In the data rows, zero lies at 7.5, halfway between 7 and 8.
In each game, the first row plays the second. By how much does the first row win? 20 means about a draw, 40 a big win and 0 a big loss. Wins can go round in a circle. Each row has two weighted sums of its numbers, A and B, taken from their middle values. A row wins by its A times the other's B, less its B times the other's A.
[ 8.  3.  9.  9.  6.  8.  9.  6. 10.  7. 10.  9.  7.]
[ 5.  4.  3.  8.  8. 11.  7.  4.  6. 10.  9.  6.  9.]: 21
[ 8.  7.  7.  5.  9.  8.  8.  7. 10.  7.  7.  6.  6.]
[ 7. 12. 11.  7.  7.  8.  7.  8.  7.  7.  1.  9. 11.]: 17
[ 9. 12.  9.  7. 10. 11.  9.  9.  5.  5.  5.  6.  8.]
[ 8.  6.  3.  9.  8.  5.  6.  9.  5.  8.  8. 10.  6.]: 15
[ 9.  7.  9. 12.  4.  7.  6.  6.  4.  5.  8.  9. 10.]
[ 6.  4. 12.  7.  7.  2.  9. 10. 11.  7.  8. 11.  5.]: 21
[10. 10.  8.  9.  9.  9. 11. 11.  6.  6.  8.  7.  5.]
[ 9.  7.  9. 12.  5.  6.  7.  7.  6.  6.  9. 10.  9.]: 22
[10.  6.  9. 12.  4.  7.  7.  8.  8.  5.  9.  8.  7.]
[ 8.  2.  8.  8.  5.  9.  8.  6. 11.  6. 10.  9.  8.]: 1
[11.  8.  8.  9.  9.  7.  9. 12.  4.  5.  8.  8.  5.]
[ 6.  8.  5.  2.  8.  8.  4.  9.  5. 10.  7.  4.  7.]: 22
[ 6.  7.  2.  7.  7. 12.  6.  3.  6. 11.  9.  5.  9.]
[ 6.  5.  6.  5. 10.  5.  8.  9.  8.  6.  7.  7.  5.]: 20
[ 9.  8.  9. 11.  5.  8.  7.  7.  7.  6.  6.  7. 10.]
[10. 10. 10.  8.  9. 10.  9.  9.  6.  6.  5.  7.  8.]: 19
[8. 9. 3. 3. 8. 9. 2. 8. 5. 9. 7. 5. 7.]
[ 6.  5. 11.  7.  9.  6.  7.  3. 11.  9. 13.  7.  8.]: 18
[ 7.  7.  8.  7.  6. 10.  8.  5. 10.  8.  8.  8.  8.]
[7. 7. 3. 8. 7. 6. 4. 9. 3. 8. 7. 8. 7.]: 23
[ 4.  7.  2.  8.  7. 11.  6.  2.  8.  9.  9.  6. 10.]
[ 8.  8.  9.  7.  6.  7.  4.  5.  7.  8.  9.  6. 12.]: 19
[ 5.  6.  9.  5.  8.  7. 10.  7. 11.  8.  5.  8.  7.]
[7. 7. 5. 9. 7. 4. 7. 9. 4. 7. 9. 8. 6.]: 12
[ 8.  7.  5.  8.  7.  7.  7. 10.  5.  8.  7.  7.  5.]
[ 7.  9.  5.  2.  9.  9.  2.  8.  5. 11.  6.  5.  9.]: 27
[ 7.  6.  9.  6.  9.  6.  8.  6. 10.  7. 10.  7.  7.]
[8. 6. 4. 9. 6. 6. 6. 9. 6. 7. 8. 9. 6.]: 28
[10. 11. 10.  6.  9. 10.  8. 10.  7.  7.  5.  5.  6.]
[ 7.  1.  8.  9.  3.  8.  8.  3. 11.  5. 11. 10.  6.]: 14
[ 7.  7.  8.  7.  7. 10.  8.  5.  9.  7.  8.  6.  9.]
[10.  8.  3.  6. 10.  7. 11. 15.  3.  6.  2.  9.  0.]: 24
[ 5.  5. 10.  6.  8.  5.  8.  4. 10.  8. 12.  8.  7.]
[ 5.  8.  3.  9.  7. 13.  7.  3.  5.  9. 10.  5.  9.]: 18
[ 5.  8. 10.  4.  8. 10.  9.  7. 12.  8.  4.  8.  8.]
[ 7.  9.  3.  2.  9.  8.  2.  8.  5. 11.  7.  2.  7.]: 11
[ 8.  6.  5.  4.  5.  6.  5. 10.  6.  7.  4.  9.  4.]
[ 7.  6. 10.  7.  7.  8.  9.  5. 11.  7.  9.  8.  7.]: 18
[8. 7. 5. 9. 6. 6. 6. 9. 5. 7. 7. 8. 6.]
[ 9.  5.  6.  5.  6.  5.  6. 11.  7.  7.  3. 10.  3.]: 28
[11.  7.  9. 11.  5.  7.  6.  8.  5.  6.  8.  9. 10.]
[ 9. 15.  8. 14.  6. 14.  3.  3.  3.  9. 10.  4. 15.]: 27
[ 5.  6.  6. 10.  9.  5.  9.  6.  7.  9. 12.  6.  6.]
[ 9.  8.  2.  6. 10.  5. 11. 15.  4.  5.  1.  8.  1.]: 17
[ 6.  5.  2.  9.  9. 11.  7.  2.  5. 10.  9.  6.  8.]
[ 9.  8.  8.  9.  8.  6. 10. 12.  5.  6.  6.  7.  5.]: 20
[8. 7. 8. 5. 9. 8. 9. 7. 8. 8. 9. 7. 7.]
[ 5.  5.  5. 10.  8.  6.  9.  5.  9. 10. 10.  9.  7.]: 17
[11.  8.  9. 11.  6.  8.  7.  7.  7.  6.  7.  9.  9.]
[ 9.  9.  6.  9.  9.  6.  9. 11.  5.  6.  7.  7.  6.]: 19
[10. 11. 10.  7.  9. 11. 10. 10.  8.  7.  5.  6.  7.]
[10. 10. 10.  7.  8.  9.  9.  8.  6.  6.  5.  6.  7.]: 17
[ 7.  7.  8.  7.  8.  9.  8.  6. 11.  7. 10.  8.  9.]
[ 5.  5. 11.  6. 10.  5.  8.  5. 11.  7. 13.  8.  8.]: 9
[ 5.  7.  3.  7.  9. 13.  6.  5.  6.  9.  9.  5. 10.]
[10. 10.  7.  9. 10.  7. 10. 10.  4.  8.  9.  5.  7.]: 16
[ 6.  8.  6.  3.  8.  9.  2.  6.  8. 11.  7.  3.  9.]
[ 8.  9.  5.  3. 10.  9.  3.  8.  6. 11.  7.  3.  9.]: 23
[ 7.  9.  6.  2. 10.  7.  4.  7.  6.  9.  8.  5.  8.]
[11. 11. 10.  7.  8. 10.  8. 10.  7.  5.  4.  8.  8.]: 19
[ 6.  8.  9.  4.  9. 10.  9.  6. 10.  9.  6.  9.  8.]
[ 7.  7.  9.  8.  7.  8.  7.  4.  9.  9. 10.  8.  9.]: 22
[11. 11.  9.  7.  9. 11.  9. 11.  5.  6.  4.  4.  8.]
[6. 6. 8. 7. 7. 9. 9. 5. 9. 7. 9. 7. 8.]: 21
[ 5.  5.  9.  6.  7.  5.  7.  5. 12. 11. 11.  8.  9.]
[ 7.  6.  4.  9.  7.  6.  7.  9.  4.  7.  8. 10.  5.]: 20
[ 7.  8.  8.  5.  9.  8.  9.  7. 10.  8. 10.  6.  7.]
[10.  6.  9. 11.  6.  7.  5.  9.  6.  7.  8.  8.  9.]: 26
[ 8.  7.  9.  8.  7.  8.  8.  5. 10.  8.  8.  7.  8.]
[ 4.  6. 10.  6.  9.  6.  9.  4. 10.  9. 12.  7.  6.]: 18
[ 8.  7.  7. 10.  4.  5.  5.  9.  6.  7.  7.  9.  8.]
[10. 12.  9.  6.  9. 12.  9. 10.  6.  6.  5.  6.  8.]: 19
[9. 6. 4. 9. 8. 7. 8. 9. 6. 6. 7. 7. 7.]
[ 7.  7.  3.  8.  9. 12.  6.  4.  7. 11.  9.  5. 10.]: 19
[ 7. 11. 13.  7.  6.  9.  7.  8.  9.  7.  1. 10. 11.]
[12.  9.  7. 10.  9.  7.  9. 10.  4.  7.  9.  7.  7.]: 29
[ 4.  7.  1.  8.  9. 13.  6.  3.  6. 11. 11.  5. 10.]
[ 6.  8.  9.  8.  8.  9.  7.  7. 10.  8.  9.  6.  8.]: 17
[ 7.  8.  4.  5. 10.  7. 10.  8.  7.  8.  7.  6.  4.]
[8. 6. 5. 8. 7. 6. 7. 8. 5. 9. 7. 8. 7.]: 22
[ 7.  7.  8.  7.  7. 11.  8.  4. 10.  7.  8.  7.  9.]
[ 6.  7.  7. 10.  8.  6.  9.  7.  8.  9. 12.  7.  7.]: 18
[ 6.  5.  5.  5.  9.  5. 12.  8.  9.  9.  7.  9.  3.]
[9. 6. 5. 8. 6. 6. 7. 8. 7. 7. 9. 7. 6.]: 20
[11. 10.  9.  7.  9. 11.  9. 10.  7.  5.  5.  6.  8.]
[10. 12. 10.  7.  8. 12.  7.  9.  6.  6.  5.  5.  9.]: 22
[ 7.  6. 10.  7.  7.  9.  9.  5. 12.  7.  9.  8.  8.]
[ 7.  7.  7.  5. 10.  9.  8.  6.  9.  6.  9.  6.  7.]: 26
[11. 10.  6.  9.  8.  6.  8. 12.  5.  6.  6.  8.  6.]
[ 7.  6. 10.  8.  7.  9.  8.  5. 10.  8.  9.  7.  9.]: 14
[ 5.  8. 10.  5.  8.  8.  9.  6. 12.  8.  6.  9.  7.]
[ 8. 14.  9. 12.  7. 14.  4.  3.  2. 10. 10.  4. 15.]: 14
[ 6.  6.  5.  6. 11.  7.  9.  8.  7.  8.  6.  7.  4.]
[ 8.  4. 14.  7.  6.  0.  8.  9. 11.  6.  7. 12.  4.]: 32
[ 7.  7.  6.  5.  9.  8. 11. 10.  8.  7.  6.  8.  3.]
[5. 4. 5. 9. 8. 6. 9. 7. 9. 7. 9. 9. 6.]: 18
[ 4.  5.  7.  8.  9.  6. 10.  6.  8.  9. 10.  8.  5.]
[ 8.  9.  4.  2.  8.  8.  2.  7.  5. 10.  7.  2.  9.]: 21
[ 5.  5.  9.  6.  8.  7.  9.  3. 10.  8. 11.  7.  8.]
[11. 13.  9.  7.  9. 11.  7. 10.  6.  7.  4.  5.  9.]: 19
[ 6.  5. 11.  5.  7.  5. 10.  4. 11.  9. 12.  8.  8.]
[ 8. 10.  5.  1. 10. 10.  1.  8.  5. 10.  8.  3.  9.]: 25
[10.  8.  8. 11.  6.  8.  6.  8.  8.  7.  8.  7.  9.]
[ 8.  2.  7. 10.  5.  8.  8.  5. 10.  6. 10.  9.  6.]: 29
[6. 8. 7. 8. 8. 8. 8. 5. 9. 9. 8. 7. 9.]
[ 6.  4.  5.  9.  8.  7. 10.  5.  9.  7.  8.  9.  6.]: 16
[ 6.  7.  6. 10.  7.  6.  8.  8.  7.  6.  6.  9.  6.]
[10.  9.  6.  9.  9.  5.  9. 12.  5.  6.  7.  5.  5.]: 14
[ 9. 11.  8.  6.  8. 10.  9. 10.  7.  7.  6.  5.  7.]
[ 6.  7. 10.  7.  7.  8.  6.  4. 10.  9. 10.  7. 10.]: 16
[8. 6. 5. 8. 7. 8. 7. 8. 7. 7. 8. 7. 6.]
[ 5.  6.  3.  8.  8. 11.  5.  4.  6.  9.  9.  5.  9.]: 27
[ 4.  7.  7. 10.  8.  3. 10.  5.  8.  9. 13.  9.  7.]
[ 8.  9.  5.  8.  7.  7.  8. 11.  6.  8.  6.  7.  7.]: 23
[ 5.  6.  7. 10.  8.  4.  8.  5.  8.  8. 11. 10.  7.]
[ 6.  6.  9.  5.  9.  8.  8.  6. 11.  7.  9.  7.  7.]: 21
[ 8. 10.  8.  7.  8. 10.  9. 10.  6.  7.  5.  6.  7.]
[8. 7. 5. 9. 8. 5. 6. 9. 5. 7. 8. 7. 7.]: 19
[7. 6. 5. 5. 9. 7. 9. 9. 8. 9. 7. 8. 4.]
[ 7.  5.  9.  8.  7. 10.  8.  6. 11.  7.  9.  7.  7.]: 19
[10.  7. 10. 11.  4.  6.  6.  7.  5.  6.  7.  8.  9.]
[5. 6. 5. 3. 9. 6. 9. 9. 8. 8. 6. 7. 5.]: 23
[6. 5. 4. 9. 6. 6. 6. 9. 5. 8. 8. 9. 6.]
[10.  7. 10. 11.  5.  6.  7.  8.  8.  5.  8. 10.  9.]: 11
[ 7. 12. 12.  7.  6.  8.  5.  9.  7.  7.  2.  9. 11.]
[ 6. 12. 13.  6.  7.  9.  6.  8.  8.  8.  2.  9. 10.]: 17
[ 5.  6.  6. 10.  8.  6. 11.  6.  9.  8.  9.  9.  5.]
[ 5.  4. 11.  6.  9.  5.  8.  4. 13.  8. 11.  8.  8.]: 28
[11. 10.  8.  9.  9.  8. 10. 11.  4.  6.  7.  6.  6.]
[ 5.  8.  9.  5.  9.  8.  9.  6. 11.  8.  6.  7.  7.]: 19
[ 7.  6.  5. 10.  7.  6.  7.  7.  7.  7.  8.  8.  7.]
[ 7.  7.  9.  8.  7. 11.  9.  5. 11.  7.  8.  7.  8.]: 17
[8. 6. 5. 8. 7. 7. 7. 8. 7. 8. 9. 8. 6.]
[ 9.  5.  8. 11.  5.  5.  5.  8.  7.  6.  8.  9.  8.]: 20
[ 7.  6.  5.  8.  7.  5.  8. 10.  6.  7.  8.  7.  6.]
[ 6. 10.  6.  2.  9.  9.  2.  8.  5. 11.  7.  2. 10.]: 15
[ 8.  6. 10. 11.  4.  6.  6.  6.  6.  7.  9.  9.  9.]
[ 8. 12. 12.  7.  7.  8.  6.  8.  7.  6.  1.  9. 11.]: 26
[ 5.  6.  6.  9.  9.  6. 10.  8.  8.  8. 10.  9.  4.]
[ 4.  5.  3.  8.  9. 13.  5.  4.  8.  9. 10.  5.  9.]: 16
[8. 7. 4. 8. 8. 7. 8. 9. 6. 6. 6. 9. 6.]
[7. 2. 9. 9. 4. 9. 9. 5. 9. 6. 9. 9. 6.]: 15
[10.  7.  7.  9.  7.  4.  9. 11.  6.  6.  6.  9.  5.]
[ 9.  5.  4.  3.  7.  6.  7. 11.  6.  6.  4. 10.  3.]: 22
[ 5.  5.  9.  6.  9.  4.  7.  5. 12.  9. 12.  7.  8.]
[ 6.  7.  4.  3.  9.  7.  3.  7.  6. 10.  7.  5.  8.]: 10
[ 5.  5. 12.  7.  6.  0. 10.  9. 11.  4.  7. 13.  5.]
[11. 12.  9.  8.  9.  9.  9. 11.  6.  7.  6.  6.  8.]: 26
[ 7.  6.  7.  8.  7.  9.  7.  5. 10.  9.  9.  7. 10.]
[ 5.  8. 11.  3.  8.  7.  7.  3. 10.  7.  6.  8.  8.]: 2
[ 8.  5.  5.  5.  7.  6.  6. 10.  8.  5.  3.  9.  3.]
[11.  8.  8. 10.  5.  7.  6.  7.  6.  6.  8.  9.  9.]: 4
[ 6.  8.  9.  8.  5.  8.  3.  4.  7.  8. 10.  6. 13.]
[ 6.  9.  5.  1.  9.  9.  2.  8.  6. 11.  7.  3. 10.]: 16
[ 6.  5. 10.  6.  8.  4.  9.  5. 13.  8. 12.  9.  7.]
[8. 8. 4. 8. 7. 7. 7. 8. 4. 9. 7. 8. 7.]: 18
[ 7.  6.  4.  5.  9.  7. 10.  9.  8.  8.  6.  7.  3.]
[ 5.  5.  9.  6.  8.  6.  7.  3. 11.  9. 12.  7.  8.]: 22
[ 6.  6.  2.  7.  7. 13.  6.  4.  7. 10.  9.  8.  9.]
[ 8.  9.  5.  2.  9.  8.  4. 10.  5.  8.  5.  5.  8.]: 21
[ 7.  3.  9.  9.  4.  8.  8.  5. 11.  7. 10.  9.  8.]
[ 5.  6. 10.  5.  8.  5.  7.  4. 13.  9. 11.  8.  8.]: 6
[ 7.  7.  7.  5. 10.  8.  8.  7. 11.  8.  9.  7.  6.]
[ 9.  8.  9. 11.  4.  6.  6.  7.  6.  7.  8.  9.  9.]: 22
[ 8.  2.  8.  8.  5.  8.  9.  6. 10.  6. 10. 10.  8.]
[ 7.  9.  5.  3.  8.  9.  2.  6.  4. 11.  9.  5. 10.]: 21
[11. 11.  9.  7.  8. 10. 10. 12.  7.  6.  3.  8.  6.]
[ 9. 13. 13.  6.  6.  8.  7.  7.  6.  6.  2.  9. 11.]: 21
[11.  9.  7.  9.  8.  6. 10. 11.  4.  7.  7.  7.  5.]
[ 9.  7.  8. 11.  3.  6.  8.  9.  5.  7.  8.  8.  8.]: 19
[ 8.  5.  4.  5.  8.  6.  8. 11.  7.  6.  6. 10.  4.]
[6. 7. 5. 8. 7. 5. 5. 9. 4. 7. 9. 8. 7.]: 25
[ 5.  5. 10.  6.  8.  6.  9.  4. 13.  8. 13.  8.  7.]
[ 5.  6.  7. 11.  9.  4.  9.  6.  9.  7. 12.  9.  6.]: 24
[ 8.  2.  7.  9.  5.  6.  9.  4. 11.  7.  9.  9.  7.]
[ 9. 11. 11.  6.  9. 10.  7. 10.  8.  4.  4.  7.  8.]: 22
[ 5.  5.  9.  6.  8.  4.  8.  5. 12.  8. 12.  8.  7.]
[ 6.  7.  2.  8.  8. 12.  6.  4.  7.  9.  9.  6.  9.]: 30
[ 5.  5. 10.  5.  9.  4.  9.  4. 11.  9. 13.  7.  8.]
[ 7.  6.  9.  7.  8. 10.  8.  5.  9.  7.  9.  7.  8.]: 25
[10.  8.  6. 10.  8.  7.  9. 11.  3.  7.  7.  8.  6.]
[ 4.  6.  9.  6.  8.  6.  9.  4. 12.  9. 11.  7.  7.]: 19
[ 7.  5.  7.  5. 10.  8.  7.  7. 11.  8.  7.  7.  7.]
[ 6.  7.  9.  4. 10.  7.  9.  7. 10.  8.  8.  7.  7.]: 16
[ 9. 11.  9.  7.  9. 11.  8. 10.  6.  7.  5.  5.  8.]
[10. 11.  9.  7.  7. 10.  7. 11.  7.  6.  3.  7.  7.]: 19
[ 5.  6. 10.  7.  6.  5.  8.  4. 11.  8. 13.  8.  8.]
[ 7.  4. 11.  7.  5.  0. 10.  9. 11.  6.  7. 14.  5.]: 12
[5. 7. 8. 7. 7. 9. 8. 5. 9. 7. 8. 7. 8.]
[ 6.  5.  9.  6.  9.  5.  9.  4. 12.  9. 12.  7.  8.]: 24
[8. 9. 5. 2. 9. 9. 2. 8. 6. 9. 7. 3. 9.]
[ 9.  3.  8.  8.  5.  8.  9.  4. 11.  4.  9.  8.  6.]: 23
[ 7.  6.  9.  7.  6.  9.  8.  4. 11.  8.  8.  9.  9.]
[ 7. 12. 12.  7.  6.  9.  6.  8.  8.  8.  1.  8. 11.]: 9
[ 9.  7.  8. 11.  4.  7.  7.  8.  6.  7.  7.  9.  8.]
[ 9.  9.  4.  6. 10.  7. 11. 15.  4.  5.  1.  9.  0.]: 27
[ 7.  7. 10.  9.  4.  9.  4.  3.  7.  9.  9.  8. 12.]
[7. 6. 7. 9. 7. 6. 7. 7. 6. 8. 8. 8. 6.]: 16
[8. 7. 5. 8. 7. 7. 5. 9. 6. 8. 7. 7. 7.]
[ 9. 11.  9.  7.  8. 12.  8.  9.  6.  7.  5.  5.  8.]: 21
[ 6.  5.  3.  8.  7. 12.  7.  4.  8.  9. 10.  5. 10.]
[ 4.  6.  7. 10.  9.  4. 10.  5.  8.  9. 11.  7.  8.]: 5
[ 6.  6.  5. 11.  7.  6.  9.  6.  8.  9. 10.  9.  5.]
[ 6.  4. 12.  8.  5.  0. 10.  8. 12.  4.  8. 14.  5.]: 22
